In the rows, 128 means zero.
Each path below is one point turned by a fixed rotation once a step. After each direction that follows a path, write how fast that rotation turns it, in degrees a step (0 if it stays still).
Each turn is a multiple of 5 degrees from 10 to 175, or 0.
Each row of a path follows its step; steps can be skipped.
Path 1:
step 9: [131 132 139 123 127 130 114 140 121 116 132 128 124 128 116 129 119 145
 118 144 127 126 127 117 124 116 144 130 136 123 126 125 129 138 134 114
 131 119 129 128 121 119 140 131 131 133 126 126 143 145 122 133 122]
step 13: [135 122 120 114 132 136 126 117 116 132 101 132 117 129 136 131 131 139
 120 136 127 121 132 127 136 121 127 131 127 137 131 132 135 141 126 129
 135 131 123 118 110 122 117 127 122 140 135 130 138 135 122 119 126]
step 14: [131 121 120 123 140 133 120 114 123 125 131 125 118 130 126 136 125 134
 125 129 133 136 113 139 118 116 133 144 131 126 135 134 127 130 146 127
 129 114 122 123 121 132 118 123 114 133 111 138 137 136 117 134 128]
step 15: [133 132 134 122 130 120 120 132 121 119 140 143 123 132 127 112 107 138
 122 131 113 136 122 119 125 118 131 142 131 131 138 137 120 145 130 133
 132 123 128 134 129 126 134 123 119 131 131 126 126 147 129 136 137]
step 18: [137 136 134 130 123 130 122 112 124 118 129 128 130 122 134 124 124 127
 120 139 114 136 107 122 127 126 132 143 124 138 119 143 139 129 132 118
 122 134 126 137 117 119 136 133 125 133 142 130 134 143 125 126 138]
step 22: [141 113 133 127 129 133 129 132 120 128 124 136 111 136 120 128 112 141
 137 140 137 135 127 130 134 121 130 129 125 126 120 122 128 139 125 124
 120 126 137 149 129 124 118 127 129 135 131 124 143 145 127 114 132]
step 25: [139 116 126 124 124 133 133 127 120 125 114 127 111 133 121 122 112 152
 119 132 130 133 121 117 135 127 135 137 128 140 129 130 136 134 122 139
 123 142 130 129 106 130 124 125 118 133 127 125 128 128 131 134 135]
step 32: [136 123 124 132 128 140 129 132 118 134 125 134 122 124 116 134 114 129
 121 118 130 134 120 132 131 120 139 138 122 139 137 133 113 131 136 127
 129 119 120 122 124 124 129 117 116 133 129 136 143 154 118 132 123]
step 35: [135 124 138 133 120 140 135 124 111 128 128 134 129 124 119 135 126 131
 124 125 130 137 120 129 133 121 139 120 121 133 122 131 134 128 128 138
 141 138 133 130 114 121 132 137 130 143 138 132 149 141 116 120 142]
Speeds:
[127 130 129 129 132 126 127 130 125 124 131 133 130 131 122 129 130 128
 129 126 129 128 133 127 129 127 129 128 130 126 124 128 129 131 127 127
 127 124 128 129 131 130 128 123 127 131 125 127 128 128 128 126 131] | 60
[130 126 125 125 128 132 129 121 130 125 131 128 132 130 132 128 128 128
 129 129 130 129 129 125 126 126 133 127 128 125 128 124 130 131 126 128
 126 129 127 129 132 128 128 128 129 129 130 130 133 128 126 130 129] | 85
[127 128 128 130 127 129 128 126 129 133 129 130 127 131 126 130 127 126
 126 128 130 127 130 129 127 125 129 132 123 128 126 128 126 124 130 134
 129 126 130 128 126 131 125 127 129 131 129 128 133 123 128 129 126] | 120
[127 130 127 127 128 124 125 127 127 129 128 130 123 126 130 126 128 129
 128 128 129 129 132 127 126 127 129 127 126 126 130 124 127 131 131 128
 129 124 126 130 129 129 131 131 135 130 133 126 125 127 131 127 127] | 100
[126 125 126 127 126 124 129 128 128 126 126 130 127 126 127 131 126 124
 130 130 128 127 126 127 127 132 133 126 127 134 125 128 128 132 128 126
 132 129 131 126 128 127 124 130 132 128 126 128 130 127 129 127 129] | 80
[129 126 131 125 128 125 130 131 131 130 127 126 130 130 128 128 131 131
 124 123 125 129 132 127 125 125 130 128 131 129 128 128 130 129 127 131
 129 127 132 126 127 125 125 128 129 129 131 132 125 128 128 131 130] | 175
